One vector is turned by the same rotation once a step. Each row is the vector after some number of steps, and that number follows the row.
The counts run from 0 to 453.
[ 41.7 -18.2  15.4   3.0 -26.6   7.5   5.2  -0.9 -30.5 -14.5 -19.9 -22.2
  -8.5  11.1   5.1  -1.2  33.9  23.0  11.7 -21.7   6.8  -7.2  23.1   7.9
 -18.9  -1.9 -12.3 -26.3   3.3   1.8 -10.0 -16.2   2.5   9.5]
420
[ 36.6  -5.7 -10.2  -0.2 -35.5  23.3  27.6   4.2  -1.7   0.3 -32.3 -24.5
 -22.8   9.7  -2.4  -2.9  28.8 -15.6   2.7 -10.7   3.2  -8.4  14.1  17.2
  -7.6  31.5   8.3 -15.4   8.0  -9.9   3.0  10.9  11.5  25.7]
28
[ 26.2  -6.6  -3.8 -20.4  -7.2  26.2  36.9 -17.8 -17.2 -24.3 -22.6 -12.8
 -21.7   7.2  12.6 -18.2  16.8 -25.0  -0.6 -23.1  16.0 -23.9  37.9  18.3
 -10.0   0.9   2.9 -15.6  -5.0  -9.2  13.9  10.5  -4.5   0.9]
431
[ 35.4 -16.9   8.0  -1.1 -23.8  -2.2  16.7   8.5  -3.8 -27.8 -18.9 -29.4
 -18.1  30.0   0.3  -1.9  30.6   7.8   5.8 -38.2   8.7  -6.5  29.2   2.1
  -2.3   8.7  -7.1 -26.6  11.7   7.0  -8.4 -17.5   9.9   8.1]
79
[ 16.6 -22.3 -14.8  -5.8  -7.9  20.5  33.8  17.3 -10.6   2.2 -22.0 -11.9
  -8.7   5.2  -9.1 -17.3  16.5 -35.6  -5.9 -15.8 -16.2 -19.9  25.0  20.5
   6.3  -4.1  -0.2  -7.5  28.9  18.4  12.2 -23.0  25.9   6.4]
25
[ 22.2  -5.6 -18.9   2.6 -17.3  -1.1  22.6  -5.2 -17.2 -18.1 -15.8  -4.6
  15.4   3.8  13.2 -17.3  31.3  21.3  10.5 -25.2  -4.2   4.5  37.7  25.7
  -1.3  20.1 -27.5 -24.6   4.3  17.8  18.3 -14.9  -6.9  19.3]
403
[ 21.7  -8.6  14.9 -27.0  -1.0  16.9  32.3  -7.0 -19.6  -7.6 -15.1 -13.1
 -18.5  14.8   5.3 -20.7  29.4  -5.8   6.2 -27.5  21.3 -34.0  30.7  12.1
   8.2  -3.9  12.7 -26.1   7.4  -2.4  -4.8  -8.3  10.3 -21.8]
436
[ 22.4 -36.7 -15.2 -13.2   0.5  17.4  30.1  -3.7   1.0  -3.6 -24.0  -8.5
  -8.5   8.4 -16.6 -19.0  30.3 -23.3  12.9 -25.4 -15.2 -20.2  15.3  15.3
  -3.6  13.1 -17.4  -1.3  19.9   5.0  16.6 -27.8   5.4  11.4]
77
[ 30.2  -5.6   1.4  -5.0 -28.5  23.7  17.3  -6.7 -10.1  -4.0 -33.2  -8.5
  -2.0 -11.2  16.6 -14.7  24.3  13.6  20.4   3.8  14.5 -12.9  25.5  28.9
 -12.4  35.7  -2.2 -25.9  -7.1 -11.8   5.6   2.4  -1.0   0.6]
395
[ 30.3 -39.2  -2.9  -5.2  -1.5  28.4  10.9  -3.8 -20.0   9.5 -24.4  -5.6
  -1.9  -5.6  -4.9 -18.2  32.7 -14.1  12.8 -19.5  -8.8 -27.2  14.8  20.7
 -15.9  -2.1  -5.5 -17.1  17.9  10.6   9.9 -37.8   5.2   2.6]
418
[ 32.4  -8.6  -8.4   6.6 -28.9  -3.1  -0.1 -21.3 -26.1 -12.9 -40.8 -17.5
  20.4  22.3  13.5  -4.9  34.1   8.9  22.5 -16.6  -0.8   2.7  27.7  -0.7
  -9.3  -9.0  -4.2 -24.9  -7.0  -3.1   0.0  -5.3  -3.3  11.4]
167
[ 30.3  -2.7  12.4  -4.6 -33.8   8.4   5.3 -24.0 -15.4  -4.6 -24.8   0.0
   9.4  13.1  36.0 -15.2  31.2  13.6   7.5 -16.8   9.5 -14.5  26.1   3.2
 -28.8  10.7  20.1 -11.2  -5.6  15.3  27.1   5.9   1.5  27.5]
189
[ 27.2 -14.4 -15.0  -0.5 -29.0  24.3  26.3  12.2  -8.1  -3.3 -28.6  -1.0
   7.6  -4.1   6.7   1.7  23.1 -20.1   3.8  -1.6 -10.8  -0.4  25.7  16.6
 -10.2  16.4 -23.2   9.9  -1.7  13.8  23.5  -2.7  21.4  28.2]
325
[ 25.5  -9.3   2.7 -10.9 -36.7   0.9  -4.7 -23.7 -31.5  -7.8 -20.9 -16.5
  -5.4  11.0  12.2 -16.0  31.4  29.2  -0.3 -19.6  11.1  -4.6  20.0  15.9
 -10.8  -1.0   7.9 -39.7   6.0  -3.7  -5.3 -11.1  10.4  13.7]
162
[ 33.2 -20.7   5.7   3.8 -25.1  17.9  20.4  16.5 -20.6  -9.7 -26.5  -3.0
   8.2   4.2  -0.3   4.8  40.4  12.1  15.7 -11.7  -6.9  -4.4  23.6   9.1
 -10.1   4.8 -29.1  -4.5   8.0  11.4   1.2 -21.9  29.1   2.8]
372
[ 17.7   7.0  -8.0 -21.7 -19.0  21.2  27.8 -33.6 -24.2   1.2 -36.5   2.5
   3.9  -6.7  17.9 -24.7  10.7 -10.9   4.2  -2.1  16.1 -17.7  25.9  35.4
   3.6   5.6  13.5  -8.7   0.8 -12.1  14.4  15.2   6.5  13.0]
199
[ 24.6  -8.6   5.0   6.9 -40.7   2.2  13.0 -14.5 -14.5 -10.0 -44.1  -5.7
  10.8  17.4  17.7  -0.2  18.4  -2.4  16.7  -5.0 -10.9   6.5  16.1  13.6
 -21.8  10.9   2.2  13.2  12.4  -0.1  18.7  -8.2  21.8  44.7]
272
[  3.4 -18.5 -16.0 -16.0 -10.3   9.5  13.9 -26.6 -30.4 -17.7 -12.4   7.9
   8.8 -11.2  15.8 -36.2  15.7  -3.9   6.2  -8.7   0.4 -16.3  36.4  23.7
 -16.2  -5.6  -8.9 -26.6   1.4  19.4  31.7 -25.9   6.9   0.5]
449
[ 15.9 -12.4   7.7 -22.1 -35.7   0.0   9.4  13.0  -0.6 -22.3   0.9 -10.4
   3.0  -4.0  17.5 -15.2  28.5  11.9   4.1 -16.8  -3.1 -14.8  37.8   3.9
 -10.2  22.6 -15.7 -19.8  -0.3  30.0  23.5 -23.4  34.0  11.9]
341
[ 26.8 -29.2 -23.1 -16.8  -3.3  31.5  25.8  -9.8 -12.4  -6.2 -19.0   0.6
   2.5   7.2  -3.1 -13.8  39.5 -24.0  -3.8 -24.7  -0.3 -15.3  24.4   8.1
  -2.3   2.4 -16.1  -4.0  -6.2   4.3  26.7  -2.0  -4.5   6.7]
129
[ 27.3 -11.3   0.3  -7.9  -8.7  24.8  46.3  16.9  -5.0   9.0 -23.5 -13.1
 -12.1  -8.7   0.8  -8.9  18.7 -23.2   5.0 -16.7  -5.5 -22.5  24.8  29.4
   6.4  22.7   0.2   5.1  20.2  17.3  17.7  -9.5   6.1  20.0]
330
[ 25.1 -11.7   9.7 -18.0 -34.2  14.0  11.2  -4.5 -13.5   8.7 -21.3   6.2
  26.0   3.3  18.3 -10.4  43.0   0.2  -1.8 -17.3  -0.9 -12.7  16.5  -5.7
   2.6   2.1   5.3   7.8  -7.1  27.2  28.9   5.0  29.8  20.7]
237
[ 24.2 -23.2   8.8 -42.8  -3.8  16.1  14.1 -22.3 -20.4   0.9  -5.5 -11.1
 -11.7 -13.4  -1.5 -33.2  31.6  10.2   2.3 -18.9  13.4 -32.5  20.9  12.0
   3.8   7.6  -5.2 -25.0  -0.2  -4.6   9.7 -12.7   2.7  -0.3]
440
[ 19.5  -2.8 -16.7 -12.4 -42.1   3.9  15.4   6.5 -16.5   5.9 -19.6 -26.9
  20.3   3.1  11.5 -12.5  33.5   3.8 -11.6 -19.0  -9.3  -1.4  24.7   6.6
  27.9   3.2   0.9 -29.6  -1.5  13.3  17.0   7.6  20.3  27.8]
259
[ 10.6   3.2  10.8 -19.2 -27.1   5.5  35.3   1.7 -13.3 -39.0 -17.6 -10.9
 -14.6   9.1  -2.9  -5.8  16.2   7.5   2.1 -14.0  19.8  -2.7  37.3  21.7
   5.8  18.5 -12.1  -9.4   6.7  -5.2   2.8  -7.0  36.7 -10.5]
48
[ 35.3 -18.3  -4.5   0.7  -8.3  35.0  22.5   2.2 -11.4  18.9 -18.7   3.8
   1.0   2.1  16.9  -6.7  46.0  -9.9   3.6 -23.3  10.9 -26.9  15.7  12.7
 -16.7  12.4  11.6 -15.2   1.9  20.0  16.7  -2.8  -7.3  11.4]
133
[ 14.8  -2.7   6.0   0.9 -43.8   5.0   0.4   5.8 -11.4   1.0 -17.7  -7.3
   2.4  -5.1   7.3 -23.1  20.3  23.8   3.0  -8.2  -3.2 -11.2  22.3  26.0
  -7.5  22.1  11.1 -18.4  25.0  28.2  10.1 -27.8  41.0  16.6]
9
[ 19.9  -4.6 -17.4  11.5 -26.9  11.7   9.0   5.8 -17.1 -19.2 -23.0  -9.1
 -12.5  24.0   9.9  -4.5  37.2   4.8 -10.4 -29.1  18.8  -9.7  29.2  17.0
 -10.7   3.4  15.1 -36.0  13.7  16.3  -4.7 -10.2  17.9  -2.9]
411
[ 16.0 -25.6   9.3 -26.0  -7.5  -2.3   6.3 -17.5 -25.4 -10.0 -13.6  -9.2
   8.8  -2.4  10.6 -32.5  23.6  11.0  20.9 -22.8  -2.2 -23.2  32.2   3.6
   3.7  -9.7 -10.7 -33.4   0.4  12.8  12.4 -32.1   8.4 -13.6]
445
[ 26.8 -28.0   5.2 -14.8  -7.5   5.3  22.1   3.2 -10.7 -23.9 -12.1 -28.0
 -19.7  15.6 -16.4 -13.9  25.8 -10.5   7.3 -38.3  -6.4 -16.7  26.6   2.8
   4.5  -1.5 -14.0 -15.1  17.3   9.9   4.0 -34.0  17.5   4.3]
78
[ 30.2 -31.8   8.2 -19.5  -5.5  33.8  15.9 -24.2 -14.6   7.8 -31.0  14.1
  -2.5  -7.9   7.6 -20.0  33.7  -5.4  19.4  -7.6   9.4 -32.1  15.4  18.4
 -25.1  15.7   6.3  -3.0   4.1  -0.1  20.3 -12.4   7.4  -0.7]
138
[ 21.0 -28.1  21.5 -25.0  -1.5  17.7  17.7 -19.0 -21.5  -1.3 -15.2  10.5
   0.8  -7.1  -1.2 -24.3  32.5   6.5  17.6 -20.7   2.0 -28.9  21.1  11.2
 -16.4  -5.5 -11.8  -2.5   8.6  10.8  13.7 -28.8  19.4 -10.1]
139
[ 31.3 -17.1   8.3  -7.4 -19.5  15.6  31.7   9.2   2.4  -5.9 -36.6  -2.9
  16.9  -5.7  15.2  -5.0  21.8 -11.5  30.6  -7.3 -13.1  -7.8  32.4  -1.0
   0.7  16.8 -22.5   8.6 -15.5  18.1  29.1  -8.1  12.3  15.2]
41
[ 39.3 -18.8  -6.2 -26.6 -16.9  18.7  24.7 -19.5 -22.3  16.1 -12.9 -10.7
   0.6  -2.5  -0.8 -15.6  44.5  -1.6  -5.1 -28.1  -2.4 -15.0  13.3  13.4
   2.0   9.1 -14.2   1.7  -1.7   1.1  16.3   5.2  -6.5  34.4]
181
[ 29.5 -19.3  -2.8 -12.5 -10.7  19.2  10.6 -27.1  -1.0   3.4 -32.8  13.3
  16.6   5.8  16.3 -20.9  40.7  14.9  26.5 -12.1   5.7 -21.8   8.2  17.3
 -12.3  27.9  11.3 -11.3  -4.5  16.3  23.7 -10.9  -2.0   5.2]
443
